rotation steps, each row followed by its count of steps:
The counts run from 0 to 436.
[-278 14 13 8 43 -174 -9 -96 -27 325 92 120 41 186 -137 -198 -12 -94 -432 -17 -14 -427 -18 12 545 153 38 -254 26 -151 252 -175 183 -280 183 182 -180 -419] => 384
[-181 -158 263 -1 -172 4 58 -121 -116 46 -299 154 72 140 -31 -272 -197 184 325 -405 325 111 105 9 211 -252 254 -194 5 147 103 149 423 -240 -227 -156 -242 118] => 357
[60 20 115 -323 -82 -154 -2 218 -90 79 260 190 -145 150 -307 133 -282 279 249 295 23 221 300 -119 -336 125 -184 108 124 138 -620 -208 -4 -12 53 63 -226 -127] => 73
[-154 -98 196 267 156 347 3 -424 137 183 -5 -110 26 -87 333 -423 -82 -356 -61 -239 -124 -105 -49 -311 271 -182 170 -336 -269 -184 226 76 210 -194 41 -69 16 176] => 118
[13 -90 -185 376 -215 -177 147 -132 51 -107 125 -409 63 -205 -128 -557 -130 -31 60 73 42 -128 203 -95 53 -200 319 29 -154 -34 388 -288 -219 268 19 -214 38 -148] => 138
[92 217 -10 -137 -73 -247 0 -31 10 -56 304 -292 -42 -415 -328 -29 261 -144 -410 367 -210 -218 -144 374 -17 253 285 -129 0 35 192 103 -337 -184 124 -70 8 -73] => 284
[-305 -314 -92 320 88 -101 218 36 64 -24 87 118 -120 253 7 -149 -23 -395 -366 105 -92 -238 -14 103 108 -16 305 93 -241 97 591 -65 345 -109 -80 -121 244 97] => 39
[-319 65 3 -90 92 -135 -56 -150 82 11 -86 490 -53 109 -274 -56 -99 102 -200 221 199 -74 -28 471 222 -174 146 -275 13 49 216 55 289 -460 -371 47 -178 -115] => 278
[-48 -82 -23 337 -64 -498 -29 213 -10 -150 172 -358 -152 -49 -339 121 -55 -30 -180 545 -190 139 -197 20 -174 258 125 152 -11 336 106 -182 70 232 -82 -232 -38 4] => 57
[163 -351 98 -60 -310 -274 -208 -1 -151 -119 246 -366 46 -82 -266 -308 -111 69 80 -152 100 -109 -23 222 208 97 377 -64 100 -184 332 -73 -161 -130 396 -94 -210 -125] => 364
[-200 -66 161 205 420 75 -110 -231 29 144 429 131 -195 113 -39 147 265 -112 -385 535 -235 -62 -325 4 2 236 42 -45 -125 111 -27 130 105 -199 116 -261 21 15] => 293
[-17 -15 26 -289 -7 -38 197 190 -197 18 -163 181 340 -45 -15 -445 -395 49 211 -474 -17 -222 589 28 71 -177 -51 151 -97 -181 5 -63 -14 -31 6 24 -48 -175] => 248
[-168 -58 85 42 90 -204 23 31 -127 525 226 -34 101 120 -41 -251 90 -74 -448 -12 -41 -285 -117 -128 341 202 186 -268 -36 -115 248 -83 170 -336 271 111 -161 -331] => 383
[-165 -250 -21 267 -155 122 472 205 -254 205 254 167 357 175 7 -68 30 30 -134 155 14 11 -151 -233 -380 -86 382 126 -359 96 0 218 283 11 -192 -122 -48 312] => 36
[-55 -37 -53 -184 -83 193 129 316 -18 -33 -195 139 339 264 239 295 -329 -101 222 -115 -113 -9 278 -137 -121 -37 -579 108 -134 -46 -372 -82 250 -17 -171 76 -2 373] => 329
[-68 -215 332 -207 -123 -59 -61 17 -149 -56 -59 128 14 -94 139 -528 -406 -266 180 -450 257 31 211 82 151 -161 244 138 -227 169 183 -127 205 -264 -80 -98 -38 62] => 355
[-214 153 261 -98 229 -218 -135 319 -86 309 -61 -73 -222 -6 254 -14 -222 -276 -231 150 -247 284 -10 -42 21 444 -221 -129 -278 366 -98 -96 359 -151 3 99 29 -76] => 77
[93 129 50 -478 -217 -34 -116 -23 177 161 200 96 -268 -50 -239 -222 -200 74 103 255 358 15 265 428 -307 149 118 -26 109 316 -48 -59 -170 -177 22 -66 96 -159] => 179
[-75 -31 -208 -106 2 328 327 74 127 226 67 381 264 71 25 -201 -62 27 124 -208 120 -110 249 22 -172 -445 201 -227 -148 -332 143 130 54 -360 -345 49 -125 257] => 23
[-378 -166 143 222 249 -45 82 6 -316 -117 -301 -85 368 157 22 -82 -11 148 -17 89 -344 128 49 186 238 328 -19 119 -215 114 305 388 266 295 177 -215 100 -66] => 253
[42 67 -275 16 71 384 -143 -340 205 -92 67 212 -75 59 -41 -71 52 170 369 -51 187 232 489 232 184 -48 -274 -372 68 -155 225 -61 -387 29 12 -84 78 -43] => 3
[-32 -137 -112 204 -57 -581 -47 228 15 -156 248 -266 -268 -125 -297 -52 -207 -213 -207 452 -159 89 -25 86 -171 240 81 143 -13 249 158 -305 -74 144 -66 -253 -11 -74] => 58
[-31 -128 46 180 290 49 -187 -30 316 -345 -186 -414 -303 110 155 -43 -266 -286 302 61 -443 124 221 56 146 45 -71 42 -196 32 200 -165 247 110 190 -107 214 259] => 334
[29 -127 -216 136 -26 161 -18 -27 153 -63 205 -407 198 -236 50 -405 -134 -64 -1 282 -114 135 32 262 -150 -3 304 -86 -382 -323 360 54 -190 80 136 132 161 238] => 19
[-206 -19 64 17 -159 -164 193 94 -484 499 282 60 183 -168 -63 -272 23 -20 -432 51 -16 23 -173 -229 -57 335 139 -179 -40 -11 54 173 -164 -189 98 -103 -261 -246] => 381
[91 11 149 -117 229 344 -79 -225 182 265 9 -63 416 -102 318 -364 39 74 176 -206 47 -334 82 185 246 -386 -20 -78 -247 -155 97 -60 176 -266 51 -111 134 37] => 11
[-149 -98 160 183 76 303 44 -119 -225 44 104 -2 292 -364 374 -313 -139 -507 -91 -97 -147 267 -124 -340 -54 65 -52 -113 -474 -161 7 132 -48 -245 -30 -68 53 277] => 116
[-48 96 -187 405 154 8 -67 -126 200 318 234 -203 -37 32 35 146 424 197 -201 376 -80 9 -93 6 17 360 -228 -368 66 179 201 29 -293 160 161 -333 77 -173] => 401
[-140 51 142 -27 137 -398 168 278 -165 180 -88 -2 -6 127 14 483 83 -45 -209 35 -398 -196 -45 -99 -63 356 -279 -133 294 388 -55 148 147 -133 -1 -458 -46 -43] => 66
[-121 -139 217 109 126 -123 -148 -421 -61 -165 101 99 -286 -162 -438 -372 -172 101 56 108 -41 -82 78 42 258 -176 272 -144 198 -87 112 39 -148 -149 99 -369 -224 -322] => 375
[235 -15 -138 -323 -321 147 19 212 254 34 -58 -172 239 186 119 102 -403 -32 288 -30 -21 -207 449 -48 -158 -145 -270 9 -45 -219 -317 -381 134 -58 23 225 -35 135] => 327
[-169 64 -20 66 109 -324 329 405 -377 108 48 39 401 -284 -152 -186 -93 193 -80 131 -225 65 167 -92 -353 -13 -3 246 -332 173 -57 123 -57 120 -297 -280 -118 -137] => 154
[-105 47 163 37 104 -242 127 234 -183 263 -64 -148 231 -56 67 -195 314 83 -190 -216 -125 -75 -52 332 296 161 240 -120 -310 236 502 237 273 -171 19 -31 -40 -27] => 264
[2 -159 119 -26 -167 -265 98 153 49 202 196 -108 150 237 -66 -115 -94 -99 -237 -36 45 -682 28 -4 124 -189 219 229 -65 211 73 -387 432 -182 -50 -148 26 -116] => 50
[-23 -313 19 -107 -124 153 -37 -92 -5 -476 -198 149 -40 398 -154 143 -121 23 427 -275 -38 30 411 293 415 -30 -64 -5 90 -29 142 45 231 42 159 95 15 188] => 347
[27 407 -98 -11 10 59 159 231 88 394 146 102 491 -43 35 204 287 298 42 278 -22 -53 25 -54 -102 -196 -383 -201 -264 21 -351 -223 8 -103 -318 147 -173 32] => 408
[-45 -1 -190 47 -74 316 437 190 92 93 -21 346 397 132 -27 12 140 131 71 -170 -51 -103 154 -8 -11 -378 168 -333 -188 -331 112 236 184 -301 -319 76 -163 331] => 24
[111 -402 147 53 -166 -250 -193 -40 -193 -132 214 -400 42 -127 -231 -262 15 61 71 -197 -76 24 -48 188 105 220 406 -66 179 -57 373 160 -202 -125 489 -339 -116 21] => 363
[-180 298 43 116 482 75 -20 -21 135 193 4 0 271 -173 335 21 117 -109 -196 324 -355 -196 4 139 3 74 -449 40 -324 181 36 -29 114 -113 -156 -238 218 22] => 411
